In the rows, zero is written as 128.
One turn sends every row of this set to another row. A few are shown first. Where does it send the rows asked after them?
ved: [127 127 118 105 156 114 118 165 145 144 135 124  97 141 130 126 136 116
 167 119  80 119  96 148 107  88 112 127  87 128 102]
Muder: [139 120 125 141 141 127 138 149 137  99 172 102 123 101 121 112 135 151
 147  89 133 111 151 118 115 131 143 148 113 142 117]
Ner: [139 124 106 131 112  94 113  87 137 103 133 149 121 109 113 145 137 124
 129 141 119 131 103  98 127 142 131 168 134 120  95]
nogo: [123 130 121 108 158 121 124 173 142 149 126 128 103 132 136 133 141 118
 156 124  81 127  94 141 113  83 100 128  86 139 100]
zaz: [144 132 109 120 123 115 104  83 152 129 129 157  96 102 120 114 103 139
 131 132 134 125 121 120 159 131 115  86 121 150 132]
Vifo: [137 135 126 142 144 143 155 151 122  98 157  97 132 106 129 118 144 157
 126 104 127 134 151 112 118 121 136 138 128 147 131]
nuda: [124 138 136 135 139 140 162 141 129  99 161  97 134 102 135 123 140 164
 130 102 123 136 143 111 114 136 135 133 139 151 122]
dil: [165 103 104 119 139  88 107 100 150 152 137 164 101 127 126 107 132  86
 149 115 124 123  98 136 127 142 150 138 121 123 108]
rete: [147 127 119 122 148 126 128 104 157 150 160 117 120 159 120 119 124 116
 102 116 140 159 141 129 112 139 140 154 130 127 117]
Lepul: [145 140 112 111 176 115 131 152 137 155 157 101  98 101 129 143 143 124
 139 104  97 113  88 122 116  99 135 125  93 125 114]
Pafom: [140 123 110 116 144 110 111 145 135 152 140 144  99  98 116 137 135 109
 162 142 106 113  73 129 127  85 136 113  84 142 117]
sifor: [114 139 138 128 149 151 170 141 121 144 128 114 147 113 147 124 150 138
 106 108 125 152 115 125 101 124 113 108 143 166 126]
sofe: [127 128 127 140 136 135 143 147 129  96 161  95 125  86 133 114 145 152
 129  96 130 131 158 112 117 122 128 139 125 141 119]
sar: [109 100 118  88 136  79 137 150 141  91 159 157 135 148 136 115 119 137
 146 129 127 143 125 162 115 138 108 118 118 128  85]
gani: [144 121 118 130 127 108 149 130 135 109 139 136 121 151 140 132 169 107
 161 128  89 132 108 138  97 127 148 158 123 148  72]
Kibi: [125 142 135 129 144 146 169 141 118 124 135 106 150 111 140 119 146 154
  99 107 121 144 127 124 111 126 113 116 140 166 133]
nanuf: [129  98 125  92 137  83 133 146 143 101 168 162 129 160 131 111 114 138
 147 111 125 125 118 146 115 131 110 109 110 146  80]
zomum: [122  95 119 100 145  90 133 144 145  86 147 161 134 154 152 112 118 143
 157 135 124 131 120 169 121 146 105 132 131 124  98]
rila: [117 146 124 125 148 141 171 127 120 155 116 123 151 132 141 124 153 121
 105 109 126 150 102 134 106 110 116  94 137 157 127]
Lufi: [159 120 107 134 122 119 110  87 148 109 145 140  94 108 122 122 117 141
 154 123 121 119 120 116 149 132 124  75 109 156 114]
fiv: [117 155 131 126 144 144 167 127 128 151 115 116 147 128 146 118 147 128
 109 108 119 156 102 130 111 123 116  97 135 169 123]
vom: [134 125 112 113 154 111 110 149 135 147 130 142 101  93 119 150 145 109
 162 147 104 127  71 136 129  99 132 114  83 133 121]
Kuzo: [143 115 111 117 120 125 103  89 145 132 129 160 112  97 127 112  99 141
 133 124 141 122 123 113 159 128 117  86 133 149 130]
nek: [126 129 109 137 144 101 135 127 128  93  86 132 124 110 168 134 162 121
 150 144 102 125  90 151 116 142  97 147 135 119 102]
zef: [129 138 113 100 154 115  93 126 154 164  95 150 131  96 119 106 122 115
 124 133 162 137 115 141 130 130 133 147 136 117 115]
rini: [150 118  96 125 120 117 111  83 148 118 135 147 101  97 128 120 106 133
 132 129 133 129 126 132 154 125 111  74 118 150 127]
Gokir: [118 116 110 123 152 103 133 133 136  87 102 151 133 119 163 132 155 137
 160 147 105 137  91 165 113 150  95 136 143 116 100]
gom: [130  90 124 143 109 120 138 105 114 111 135 154 127 169 136 116 157 111
 126 112 100 142 117 123 104 115  98 128 128 137 126]
ninit: [135 122 112 135 149 105 132 132 124  90  91 135 136 112 167 125 165 128
 163 145 108 131  93 161 113 146 100 147 136 123 111]
Zega: [120 113 120 113 149 100 126 140 138  73 115 150 142 133 162 126 147 132
 157 148 112 136 106 162 125 148  95 134 143 115  95]
Feno: [125 135 112  96 153 116  92 119 153 163  99 159 146  94 126 110 120 119
 125 120 161 126 112 138 138 134 129 142 137 121 112]
fab: [123 130 109 114 138 121  98 100 154 154 113 156 131  91 119 103 102 127
 128 133 156 129 120 132 159 141 121 113 133 129 134]
mup: [113 100 125  92 144  83 135 149 134  86 150 162 136 156 146 124 122 127
 151 130 123 126 119 156 124 141 102 127 124 121  90]
Pes: [127 128 101 113 149 128  95 112 158 163 100 156 133  86 125 111 102 124
 128 130 158 131 118 134 145 133 125 130 140 127 122]
Guziv: [158 137 117 126 125 127 144 103 127 166 137 125 116 125 110 110 148 120
 126  76 100 126 124  99 101 109 137 131 130 153 107]
vofo: [141 142 107 112 180 120 131 153 142 163 146 110 105  97 122 145 137 122
 137 101 101 116  88 133 120  96 122 130  92 120 124]

nuda turns into zomum
nek turns into zef
Vifo turns into mup
And these:
dil turns into Guziv
Muder turns into nanuf
fiv turns into ninit
Ner turns into rete
Pafom turns into Lepul
Kibi turns into Zega
vofo turns into nogo
sar turns into rini
Gokir turns into Pes

One turn sends every row of this set to another row. A few are shown first. Where does it send the rows asked after them?
fasus: [129 121 148 134 138 147 125 180 134 117 139 119 118 110  92]
bisud: [141 111 109 155 161 155 137 136 125 155 143 175 117 117 132]
vose: [136 120 117 153 155 135 142 108 136 107 126 137 147  79 126]
Povir: [139 137 160 136 154 131  95 155 111  90 113 154 116 112 116]
Vos: [159 117 127  96 149 128 124 104 115 125 120 148 151 115 117]
Bizo: [124 118 127 124 147 146 142 138 141  78 124 186 132 110 134]
rubi: [127 116 127 157  89 140 123 102 146 127 120 160 136 101 149]
tuga: [139 109 128 196 150 146 121 137 131 118 104 148 117 122 154]
meb: [139  95 158 141 148 164 104 122 107  91 119 169 110 135 122]
fato: [104 126 145 117 113 145 100 147 143 101 124 120 137 109 105]
mas: [158 138 131 125 162 103 135 136 131 130 119 125  99 134 127]
zevob: [155 127 155 140 122 132 137 167 112 120 120 118  94 101 113]
nufun: [134 134 138 148 118 121 116 157 130 163 123 111 119 103 123]
rog: [133 106 120 153 145 146 129 137 131 101  63 162 122 118 144]
Tebof: [120  85 114 129 139 146 142 169 121 136 110 141 141 159 122]
les: [151  95 145 134 133 120 173 136 108 127 124 170 114 126 147]
daso: [138 111 139 139 109 126 138 122  77 121 117 130 123  90 134]
Mifak: [124  97 117 153 118 139 108 114 106 140 144 132 157 146 129]
takot: [111  92 133 121 133 158 133 174 113 106 133 137 137 133  99]
Takul: [135 143 124 128 140 150 106 149 166 147 127 164 119 103 121]
pude: [142 122 133 146  84 132 134  98 146 122 137 131 116 111 144]
ber: [141 112 152 109 123 114 116 156 110 126  94 148 119 159 138]
sigis: [146 102 135 131 113 150 143 145 124 151 136 161  86 149 142]
tad: [139 101 128 139 131 139 121 116 124  82  96 123 129 158 147]
rit: [138 113 151 131 124 139  99 130  95 147  95 159  91 124 131]
Keluf: [128  98 111 134 127 137 152 140 165 130 132 126 145 154 139]
pab: [123 117 113  89 137 118 154 143 120 130 137 152 138 125 119]
semad: [114 120 117 158 107 142  92 103 137 124 104 153 142 116 142]
kab: [131 100 108 129 153 137 128 141 141 116  75 138 141 152 129]
gufod: [106 107 148 145 151 140 138 162 123 136 138 180 119  99 113]
suf: [134 115 149 171 116 150 105 125 137 112 165 124 125 127 118]
peret: [132 105 154  94 110 156 128 122 132  98 128 172 129 112 117]
vip: [160 125 137 128 124 126 161 132 122 106 107 130 109  82 124]
ritef: [168 131 130 116 154 142 113 132 162 116 135 135 127 149 123]
Pevem: [147 117 121 155 140 138 159 135 142 117  89 160 117  83 140]
bab: [117 126 140 146 158 133 109 157 165 123 101 163 102 139 128]
kopan: [119 109 117 155 121 131  91 104 127 143 110 133 150 141 133]
tib: [118 101 126 159 122 153 113 118 116 118 169 132 144 132 116]
Pif: [152 128 146 158  92 138 112 118 136 112 150 119 111 126 136]
keta: [100  90 138 145  95 163 131 167 124 120 133 154 126 134 136]

gufod turns into bab
tuga turns into nufun
And these:
sigis turns into bisud
Tebof turns into Pevem
Mifak turns into rubi

